Where one turn sends some rows of the set: a few examples, then the rows asked
geda: [ -6 -25  -7 -10  -6   4  34  13  26 -10   2  33]
pibu: [ -3   4  -5 -14  16  17  18  11   0  -1  19  32]
geze: [  0 -18  23  -4  16  -2  44  -1  24 -28   8  10]
fav: [ -7 -23   9  -7 -16  10   3  11   8  21  12  25]
dera: [ -4 -18   4   2   3   5  26  21  20 -21   3  38]
Rup: [  6 -11  17 -24   3  -5   8 -14  31 -27   2 -19]
pavof: [-16 -22  12 -10 -18  27  18  14  -8   4   3  18]
Nam: [-17   2   0 -34  10   3  10  -8   2   2  -8 -14]
sabi: [ 19 -12  29  10   9  17  22 -12  11  -8   1 -20]
vuk: [ 22  -7 -17 -15  15  13   2  -9  18 -34   4   4]
Tenel: [-14 -25  -6   1   9  24  14 -28  19 -23 -11  -9]
Vafo: [-13  -1 -10 -32  16  16  12 -12   0   7  -4 -13]
vad: [  9 -25  13  22   2   3  22  -3   5 -23  -6 -22]
Bipe: [-17  -5 -16   9   8   8  10   9   4  16 -11   1]
tede: [ -5   9 -14   5  -3 -10   4 -16  23  -7   8  18]
kufos: [ -9 -23 -18  -6  17  13  12 -25  17 -17  -8 -15]
Nive: [ 17  -3  -5 -19  21  12   6  -2   8 -39   7   8]
tigaf: [-10 -10  30   5  -6  12  -3   9   6   8 -14 -13]
tuzo: [ -7 -19  20   6   0   8 -14   6   1   5   2 -19]
kuz: [ 20 -21   7 -18 -12  -5  17  15  24 -10  13  29]
pevon: [  7 -12   3  -6   5  23   6   8  13 -11 -30 -26]
seze: [  2 -14  12  -4   0  21  20 -21  33 -23  21  25]
vabuz: [ 29 -33   7   2   3  -2  32   1  28 -24  -3   2]
penak: [  8  10 -16 -10  -2  -2  -1 -17  25  -7  11  17]
Laso: [-11  -9   7   1  -5   4  -3  32   3   1  -8  20]
lome: [  1 -25  17  -4   8  25  10  11 -11  19   0  -9]
Lunek: [ 19  -8  15 -12  10  -5  49  -1  22 -19   6   6]
Ledu: [ 11 -30  15   3  18  -4  27   0   6  -1  -4 -28]
rir: [ 32  -7  17  -2  -9  -4  30   8  14 -30   2   5]
Kodi: [  4 -13  41  -4  10  14  25  -4  13 -16  -6 -20]
fevok: [  3   6 -11 -16  -5  34   7 -16  11  10  -3  16]
Bapob: [ -2  -9  12 -11 -28  -7  28   5  20  -6   9  27]
suzoz: [-14 -23  13  -3   5   6  10  13 -19  -3   4 -18]
lepo: [-10 -25  -1 -13  -7  17  -5  29   2   0  -1  17]
zele: [  6   7  -4 -10  -5  40   7  -6   6   1 -16  18]

kuz -> Ledu
pavof -> rir
vuk -> Vafo
Now find these:
Tenel -> zele
Rup -> Bipe
Laso -> geze
lepo -> Lunek

